One turn moves every row onto another: examples first, then more rows asked
j687:   2  -4   7 -40  23 -15   8 -28 -12  -5 -26 -11
j19:   0  -7  20 -11  32 -14  12 -18 -16 -23  -9  15
j660:   8  -8  -9 -20  28 -15   9  -9 -20 -13 -16 -16
j780:   7  18  20 -25  19  -9  12 -38   9 -20 -10   4
j168: -10  17  15   7  51 -27  19 -15  14  -9 -11   3
j4:  -3  12   7  17  22   0  21 -18   4   7 -16   0
j297: -11  23 -14 -14  27 -25  28 -19   8   3 -22 -19
j320:  -3 -11   8  -2  41 -30  17   0 -14  -7  -8   3
j30:  12   1  -9   1  22  -4  15 -20   4  14 -17 -17
j951:  -6   7  -1 -33  23 -26   8 -17   5  18 -25 -10
j418: -13  -2   4  12  21 -10  18 -18  -1   2 -13 -29
j300:  -3  10  27  -3  40 -13  13 -28   1 -31  -9   6
j158: -14   0   5  -4  47 -35  16  -1  -1   6 -19 -12
j813: -23  28   3   0  37 -12  13 -29  14 -11 -22   6
j865: -17  21   9  -7  38 -27  26 -34  22 -10 -10   0
j840:  -9  17  13   4  45 -29  13 -12  21  -3  -8   1
j759:   6   2   3   0  23  11   2 -34   6   2 -21   2
j818:  -4 -11  -1  -5  21   1   0 -33   1  -2 -17 -27
j352: -19   0  15  11  20   4   6 -33   0  -9 -17 -10
j464:   6  12  17 -29  26  -6  12 -41   0 -21 -18   4
j728:  -6   4  -5 -30  33 -29  15 -14   0  16 -28 -15
j446:   1  -3  14 -37  13 -15   3 -25 -12  -8 -17  -8
j400:   3 -18   4 -27  31 -19   7 -13 -19  -5 -16   3
j388:  -2   6  28   1  36 -17   7 -20   4 -28  -1   3
j805: -14  11  -6 -24  36 -33  20 -30  19   8 -18 -13
j868: -11  14   5 -31  27 -17  16 -48  16  -9 -19   0
j492: -15  -4   8  -8  39 -35   5   1   0   8 -16 -12
j321:  -5  -3   9  -7  37  -2  -4 -20 -13 -28 -17   9
j419:   1  16 -10 -26  32  -7   5 -41  14 -15 -22 -10
j696: -16   4   5   4  33 -19  18   3 -19 -10 -18   0

j780 -> j446
j865 -> j19
j660 -> j297
And these:
j352 -> j759
j158 -> j168

